[[-3.77  1.86  0.90 -1.46 -0.18  2.87  2.25  1.55 -1.68 -3.39 -1.54  0.17
   0.20 -0.73 -1.50 -0.09]
 [ 0.93 -3.30  2.75 -0.56 -0.40  3.11  2.06  1.31  1.86 -0.33 -2.26  1.02
   0.19  0.32 -1.72  0.88]
 [-2.61  3.62  0.66  2.99  0.25 -7.05 -0.07  1.21 -2.20 -0.72 -1.80 -0.60
  -1.55  0.88  1.25 -5.30]
 [-0.99  4.65  0.18 -0.46 -1.37 -3.43 -0.25  0.24 -2.69  1.30  0.08  0.39
  -0.39 -0.49  2.12  0.33]
 [ 1.81  0.12 -1.90  0.44 -0.11 -5.27 -1.36  2.03 -2.24  1.62 -1.90 -0.36
   1.33 -0.70  1.12  1.23]]
->
[[ 0.93 -3.30  2.75 -0.56 -0.40  3.11  2.06  1.31  1.86 -0.33 -2.26  1.02
   0.19  0.32 -1.72  0.88]
 [-0.99  4.65  0.18 -0.46 -1.37 -3.43 -0.25  0.24 -2.69  1.30  0.08  0.39
  -0.39 -0.49  2.12  0.33]]

[[ 6.97 -4.41 -1.15]
 [ 7.02 -4.51 -1.05]
 [ 2.25 -5.48  5.29]
 [ 6.93 -4.46 -1.04]
 [-6.34 -3.88 -1.40]
 [-6.34 -3.95 -1.49]
 [-4.40 -5.38  5.10]
 [ 2.27 -5.53  5.39]
 [ 6.85 -4.53 -1.04]
 [ 6.92 -4.41 -1.10]]
->
[[ 7.02 -4.51 -1.05]
 [ 6.93 -4.46 -1.04]
 [-6.34 -3.95 -1.49]
 [ 2.27 -5.53  5.39]
 [ 6.92 -4.41 -1.10]]

[[ 3.59 -4.84  3.08  7.97]
 [-8.00 -5.90  7.83  4.33]
 [ 5.78  4.04  3.03  2.26]
 [-2.22 -6.14 -3.10 -5.45]
 [ 4.53  5.19 -1.03 -2.55]
 [ 5.26  4.85  7.51  6.26]
 [ 7.31  6.13 -1.87 -5.22]]
->
[[-8.00 -5.90  7.83  4.33]
 [-2.22 -6.14 -3.10 -5.45]
 [ 5.26  4.85  7.51  6.26]]

[[-4.13  0.69]
 [ 3.44  2.29]
 [ 1.34  0.32]
 [ 1.09  0.86]
 [ 4.15 -0.05]
 [-4.41  1.12]
 [ 5.51  0.76]
 [ 2.05  0.98]
 [ 8.02 -0.34]]
->
[[ 3.44  2.29]
 [ 1.09  0.86]
 [-4.41  1.12]
 [ 2.05  0.98]]

[[-4.24 -1.04  0.57  0.78  2.38  0.44  0.34  1.64  4.07  1.69  1.56 -0.12
  -0.07]
 [-0.83 -0.02 -0.54  1.57 -0.88  0.45  1.22  1.16 -1.31  0.75  0.74 -1.96
  -1.90]
 [ 0.37  2.14  2.95 -1.50  0.61  0.99 -1.23 -1.27  1.40 -2.34 -0.62 -0.53
  -0.49]
 [-5.06  6.18  0.17  3.70  1.01 -0.42  0.53 -0.56  3.43 -0.27 -1.18 -1.10
  -0.37]]
->
[[-0.83 -0.02 -0.54  1.57 -0.88  0.45  1.22  1.16 -1.31  0.75  0.74 -1.96
  -1.90]
 [-5.06  6.18  0.17  3.70  1.01 -0.42  0.53 -0.56  3.43 -0.27 -1.18 -1.10
  -0.37]]

[[ 0.36 -0.42 -1.14]
 [ 2.84  0.45 -0.72]
 [ 5.25  0.11 -0.51]
 [ 6.15 -0.13 -1.70]
 [ 4.27  1.93 -0.24]
 [ 2.14  0.08 -2.18]
 [ 3.66 -1.36 -1.89]
 [ 1.14  0.33 -1.01]]
->
[[ 2.84  0.45 -0.72]
 [ 6.15 -0.13 -1.70]
 [ 2.14  0.08 -2.18]
 [ 1.14  0.33 -1.01]]

[[-0.03 -0.09  7.58  7.80]
 [ 0.23  0.10  2.94  7.92]
 [ 0.16  7.86  8.02  7.93]
 [ 0.06 -0.12  2.33  7.88]
 [-0.05  4.02  7.71  7.77]
 [-0.02  0.47  8.03  7.80]
 [ 0.00 -0.14  2.33  7.78]
 [ 0.73  7.88  8.02  7.83]
 [ 0.03 -0.06  8.00  7.91]
 [-0.05 -0.14  8.11  7.77]]
->
[[ 0.23  0.10  2.94  7.92]
 [ 0.06 -0.12  2.33  7.88]
 [-0.02  0.47  8.03  7.80]
 [ 0.73  7.88  8.02  7.83]
 [-0.05 -0.14  8.11  7.77]]
